Look-ups in named tables: a row name and a column name give one cell, copied from the table.

Table Nus
	Fupe	Surikul	Remeve	Pove	Bur	Fosigeb	Kulubo
Virom	192	144	42	137	136	141	119
Mopa	123	147	108	142	120	125	141
Ved	243	178	110	22	181	159	48

What is the Surikul of Ved in Nus?
178
What is the Fupe of Mopa in Nus?
123
What is the Remeve of Mopa in Nus?
108
What is the Kulubo of Mopa in Nus?
141
What is the Bur of Mopa in Nus?
120
What is the Surikul of Mopa in Nus?
147
What is the Surikul of Virom in Nus?
144
What is the Kulubo of Ved in Nus?
48
What is the Pove of Virom in Nus?
137
What is the Fosigeb of Ved in Nus?
159
What is the Bur of Virom in Nus?
136
What is the Remeve of Ved in Nus?
110
What is the Remeve of Virom in Nus?
42
What is the Fosigeb of Mopa in Nus?
125
What is the Bur of Ved in Nus?
181
Row with the largest Fupe: Ved

Sug =
         Gazub  Kufu  Buv  Nunaze  Ter
Ren         58    58   58      58   58
Lem         65    61   22      66   43
Nez         79    71   57      49   74
Kitusem     58    58   58      58   58
Div         74    75   52      49   90
Zetip       76    73   60      63   50
Zovipi      69    50   52      38   74
Medulov     63    57   15      70   29
Zas         65    68   24      60   68
Nis         76    75   54      49   85
Fege        67    69   45      85   10
Doso        59    60   42      54   72

What is the Gazub of Ren in Sug?
58
What is the Nunaze of Zovipi in Sug?
38
What is the Ter of Zovipi in Sug?
74
What is the Kufu of Zovipi in Sug?
50
What is the Gazub of Lem in Sug?
65
What is the Gazub of Zovipi in Sug?
69
What is the Buv of Doso in Sug?
42
What is the Kufu of Nis in Sug?
75
What is the Gazub of Kitusem in Sug?
58
What is the Ter of Fege in Sug?
10
What is the Nunaze of Div in Sug?
49
What is the Gazub of Fege in Sug?
67
What is the Buv of Zetip in Sug?
60
What is the Kufu of Lem in Sug?
61
What is the Gazub of Medulov in Sug?
63
What is the Kufu of Nez in Sug?
71
Row with the largest Buv: Zetip

Table Kuloluv
	Mami	Rut	Gugama	Bikudi	Dutodom
Gufa	-63311	-21786	-19834	-13049	-20743
Dasatek	-69117	-18908	-19717	-11189	-18497
Pezupat	-41463	-24414	-232	-55607	-33391
Tago	35553	-37551	-40396	-92527	-50686
Ner	-69685	-19490	-19990	-8342	-16100
Ribin	-30849	-17940	-49375	-38203	-34131
Vavude	-19837	-21822	-53921	-41822	-40820
Loz	-53710	-15824	-36550	-23052	-24474
Romazus	59040	-59356	-63593	-54542	-43947
Ruvoba	-58806	-24513	-23831	-9371	-20356
Bom	-23357	-24226	-47642	-38509	-41576
Nufilel	-67242	-21118	-19764	-8606	-17292

Ruvoba, Dutodom -> -20356
Gufa, Rut -> -21786
Ner, Bikudi -> -8342
Tago, Mami -> 35553
Gufa, Bikudi -> -13049
Romazus, Gugama -> -63593
Pezupat, Dutodom -> -33391
Ner, Mami -> -69685
Ribin, Gugama -> -49375
Bom, Gugama -> -47642
Bom, Rut -> -24226
Romazus, Mami -> 59040
Loz, Gugama -> -36550
Loz, Rut -> -15824
Vavude, Mami -> -19837
Nufilel, Mami -> -67242
Row with the largest Mami: Romazus

Table Dib
         Bevuko  Lakevud  Fupibem  Paf  Tam
Dip          33       39       37  137   53
Vonari      160       91      101   53  140
Vir         183      192      187  119  118
Vez          33       36      121  192  185
Pon         178      184       49   35   35
Lasi        188       66       69   32   53
Dosakov      35       34       37  113   63
Seru         45      188       38  186   43
Niv          45       33       37   81  102

Fupibem of Niv is 37
Paf of Vez is 192
Paf of Seru is 186
Fupibem of Dip is 37
Paf of Dosakov is 113
Lakevud of Pon is 184
Fupibem of Vonari is 101
Fupibem of Dosakov is 37

Gobarid:
,Nisin,Devam,Lag,Kez,Sabi,Lobok,Faraba,Pesun
Zazaziz,7.9,8.9,4.7,4.5,7.4,4.6,9.9,9.3
Panavak,5.2,4.1,9.4,9.6,7.1,5.4,4.7,3.1
Zedazen,8.1,2.1,8.1,7.4,9.3,7.4,6.5,5.3

What is the Kez of Panavak in Gobarid?
9.6
What is the Sabi of Panavak in Gobarid?
7.1
What is the Faraba of Panavak in Gobarid?
4.7
What is the Devam of Zazaziz in Gobarid?
8.9
What is the Pesun of Zedazen in Gobarid?
5.3
What is the Lag of Zedazen in Gobarid?
8.1
What is the Nisin of Panavak in Gobarid?
5.2
What is the Nisin of Zedazen in Gobarid?
8.1
What is the Lag of Panavak in Gobarid?
9.4
What is the Sabi of Zedazen in Gobarid?
9.3
What is the Kez of Zedazen in Gobarid?
7.4
What is the Lag of Zazaziz in Gobarid?
4.7
What is the Pesun of Panavak in Gobarid?
3.1
What is the Kez of Zazaziz in Gobarid?
4.5
What is the Sabi of Zazaziz in Gobarid?
7.4
What is the Lobok of Zazaziz in Gobarid?
4.6
What is the Lobok of Zedazen in Gobarid?
7.4
What is the Faraba of Zazaziz in Gobarid?
9.9

Puzakab =
|  | Taz | Sizi | Digogu | Zipug |
|---|---|---|---|---|
| Lum | 224 | 80 | 55 | 103 |
| Tof | 90 | 47 | 222 | 52 |
| Vamil | 60 | 175 | 119 | 218 |

Tof, Taz => 90
Tof, Zipug => 52
Vamil, Sizi => 175
Lum, Digogu => 55
Tof, Sizi => 47
Lum, Taz => 224
Vamil, Digogu => 119
Vamil, Taz => 60
Vamil, Zipug => 218
Tof, Digogu => 222
Lum, Zipug => 103
Lum, Sizi => 80
Which row has the largest Zipug? Vamil

Fure
columns: Tel, Nila, Nes
Vom: [-69935, -45713, 6869]
Nufe: [-99339, -33063, 92147]
Rig: [-87753, -3735, 11804]
Fus: [-55502, -45696, 53705]
Zari: [-31090, -91238, 42636]
Larez: [-43139, -48930, 22263]
Limoze: [-55026, -57928, 98335]
Tevebo: [-81887, -23244, 83355]

What is the Nila of Limoze in Fure?
-57928
What is the Nila of Fus in Fure?
-45696
What is the Nes of Rig in Fure?
11804
What is the Nila of Vom in Fure?
-45713
What is the Nila of Zari in Fure?
-91238
What is the Nes of Vom in Fure?
6869
What is the Nes of Fus in Fure?
53705
Row with the largest Nila: Rig

Table Lebepaz
         Depino   Dedas    Zafu   Bizam   Perit   Putug    Guke     Bet
Tipoba    0.676  -0.490   0.003   0.706  -0.567   0.706   0.768  -0.686
Rodeniz   0.380  -0.671   0.804  -0.241   0.832  -0.631  -0.195   0.712
Doke      0.694  -0.547  -0.618   0.641   0.509  -0.666   0.685   0.505
Leruvo    0.751  -0.485  -0.641   0.602   0.437  -0.649   0.725   0.201
Reg       0.789  -0.632  -0.067   0.847  -0.650  -0.504   0.826  -0.538

Putug of Tipoba is 0.706
Bet of Rodeniz is 0.712
Dedas of Tipoba is -0.490
Guke of Tipoba is 0.768
Dedas of Reg is -0.632
Zafu of Rodeniz is 0.804
Guke of Rodeniz is -0.195
Bizam of Leruvo is 0.602
Bet of Leruvo is 0.201
Zafu of Reg is -0.067
Perit of Leruvo is 0.437
Bizam of Reg is 0.847
Guke of Reg is 0.826
Depino of Leruvo is 0.751
Dedas of Doke is -0.547
Guke of Doke is 0.685
Putug of Doke is -0.666
Dedas of Rodeniz is -0.671

